In the rows, 128 means zero.
The rows of Z fall into 3 groups, and each row is roughly a mix of its group's hidden directions; some rows fit no group.
Z, 107 rows:
[[128 146 103 166 135 130  64 134 132 112]
 [120 157 143 156 141  86 110 110 109  83]
 [111 108 161 128  81 148 136 114  93  96]
 [159 155 119 129 117 147 162  78 112 154]
 [121 140 152  85 137 112 177 108 119  94]
 [108 133 117  99 145 133 151 111  93  71]
 [108 143 171 141  95 103 105 117 165 152]
 [129 120  84 155 165 151 136  99 151 156]
 [157 112 133  88  79 142 144 154 104 126]
 [145 103  78 138 164 137 109 132 165 145]
 [134 131  96 101 156 139 189 113 111 128]
 [131  99 130  78 113 127 146 183 131 130]
 [134 134  90 142 137 135 148 120 171 181]
 [103 138 145 176 143 120 102  87 154 112]
 [152 128 159 148 119  99 122 172 108  87]
 [176  91 149 121 115 117 119 147 133 173]
 [111 117 120 169 161 115  86 132 165 109]
 [149 100 112 161 119 159 101 161 139 165]
 [146 116 137 174  88 125  88 126 160 130]
 [102 133 158  98 184 106 149 125 129 109]
 [138 128 149  78  81 117 151 157 121 114]
 [154 135  92 154 118 153 112 116 131 184]
 [144 123 108 144 178 104  91 124 134  89]
 [ 94 132 116 153 124 122  83 155 152 168]
 [118 135  96 159 155 122 114 127 179 164]
 [179  91 138  95 122 121 144 148 104 150]
 [136 143 103 141 163 172 139  84 106 113]
 [143 152 152 108 101 109 158 123  76 106]
 [174 119  92 149 148 133 109 143 136 172]
 [102 137 155 170 142 110 116  87 155 104]
 [102 135  99 144 121 151 125  88 152 176]
 [163 119 109 170  90 140  95 148 134 147]
 [130 145  74 146 173 140 133 109 124 158]
 [117 139 134  92  84 138 149 112  79 143]
 [ 91 137 145 170 147 104 109  88 151 124]
 [108 140  82 128 181 162 114 126 137 137]
 [122 133 110  94 150 135 195 114 113 126]
 [150 108 142  93  72 129 135 164 117 128]
 [154 114 174 151 126 100 107 166 129 101]
 [111 139  91 152 161 149 107 120 158 169]
 [114  99 112 131 150 158 112 117 101  72]
 [ 98 144 121 154 164  93 144  84 134 146]
 [129 139 120 168 173  91 126 116 114 165]
 [120 106  99 135 152 117 107 173 157 166]
 [141 128  91 139 157 108 123 154 116 184]
 [100 121 115 134 150 143 118  96 111  67]
 [106 154  90 111 162 141 162 115 107  97]
 [115 131 127 173 163 122 112  99 174 143]
 [143 110 125  79 105 164 162 139 105 108]
 [144 125 103 167 133 161  91 110 144 166]
 [156 116 104  89 114 134 148 169  99 156]
 [102 130 123 157 154 130 115  71 151 101]
 [ 89 140 133  79 134 132 165 102 107 111]
 [128 132 171 139  98 102  79 145 128 102]
 [159 108 162 142 131 109 117 159 154 173]
 [154 132 116 167 141 119  78 145 152 159]
 [120 118 131  93 139 134 196 113 111 114]
 [115 143 129 102 134 130 196 134 108 101]
 [113 133  93 137 187 160 138 103 139 118]
 [124 118 138 139  67 125  92 136 166 127]
 [141 115  91 155 101 147  87 134 138 167]
 [112 132  95 163 148 118  89 135 164 160]
 [135 143 166 103 101 115 149 136  80  99]
 [149 153 115 142 122 180 116  89 112  99]
 [ 95 152 123 102 144 150 154  80 112 104]
 [153 110 160 152 133 112 112 154 162 173]
 [108 141 141  82  99 139 171 106 106 145]
 [129 106 113  92 156 108 163 176 133 146]
 [151 135 101  88 105 161 160 120  92 131]
 [115 163  75 113 171 134 132 113 112 115]
 [176 116 110 115 108 155 118 180 133 128]
 [103 132 132 118 172 100 148 136 181 114]
 [120 141 113 128 149 153 142  69 119  87]
 [122 109 124  74 135 165 160 140 103 109]
 [101 121 160 105 149 114 147 115 135  70]
 [151 107 113  86 119 136 150 170  96 152]
 [101 130 175 111 101 119 173 126 125  99]
 [ 80 152 112 129 118 150 139 110 114  78]
 [126 108  95  86 153 147 179 137 126 129]
 [174 106  98 151 132 113 175 122 136 148]
 [157 104 146 133  88 129 107 149 141 179]
 [154 118 133 166 154 118 102 148 163 168]
 [100 141 132 168 145 137 107  75 154 123]
 [137 150 114 112  60 131 129 134 119 162]
 [168 138 150 109 176 127 139 161 159 127]
 [126 130 159  96 112 133 171 100  99  93]
 [152 113 110  82 109 138 146 175 108 147]
 [137 118 150  79  84 128 160 141 105 112]
 [151 129 127 142  80 140 116 165  99 166]
 [155 118 147 123  55 129 119 133 111 131]
 [150 122 109 155 166 125  72 150 144 131]
 [ 85 147 149 114 116 127 176 111 124  91]
 [ 93 147 134 159 144  88 102 154 162 130]
 [145 126  96 147 109 148 102 147 128 187]
 [ 79 116 148 125 121  99 130 124 121  73]
 [177 116 104 116 142 120 138 182 138 146]
 [151 137 109 114  97 155 160  98 101 166]
 [ 86 130 135 171 138 105  86 133 154 113]
 [169 132 124 146 114  91 139 137  93 172]
 [ 98 127 116 108 139 145 158  99 103  76]
 [141 104  95  98 119 162 172 121 100 142]
 [150 109 122 107  94 115 119 185 125 159]
 [124 156 105 155 144 136  88 107 142 175]
 [123 126  72 121 173 158 131 117 107 113]
 [181 109 139 143 115 114 111 159 138 169]
 [126 135  97 172 141 118  82 142 150 159]
 [159 107 133  98  74 154 144 155 125 138]]
Here is one row of each group, with its name. Which group are the others in?
[161 134 136 113 102 118 133 187  99 149]  N
[137 120  99 162 146 146 111 122 161 180]  L
[155 111 147 157  78 121 148  87 130 116]  E

[140 126 114 185 136 116  86 157 150 138]  N
[117 142 171 109  73 121 127 110 123  97]  E
[107 138 174 119  85 120 126 103 137  88]  E
[130 118 125 158 128 112  82 167 169 147]  E
[ 96 176 156 123 117  92 131 115 134  93]  L
[158 146  96 169 156 120  87 108 128 136]  N
[177  95 125 123  88 133 112 142 116 162]  L
[132 105 156 137  69 139 117 137 145 166]  L
[142 126 105 162  96 148  92 138 112 172]  N
[145 145 118 105 111 155 167 108 127 181]  N
[132 123  80 117 177 169 146 128 124 132]  E
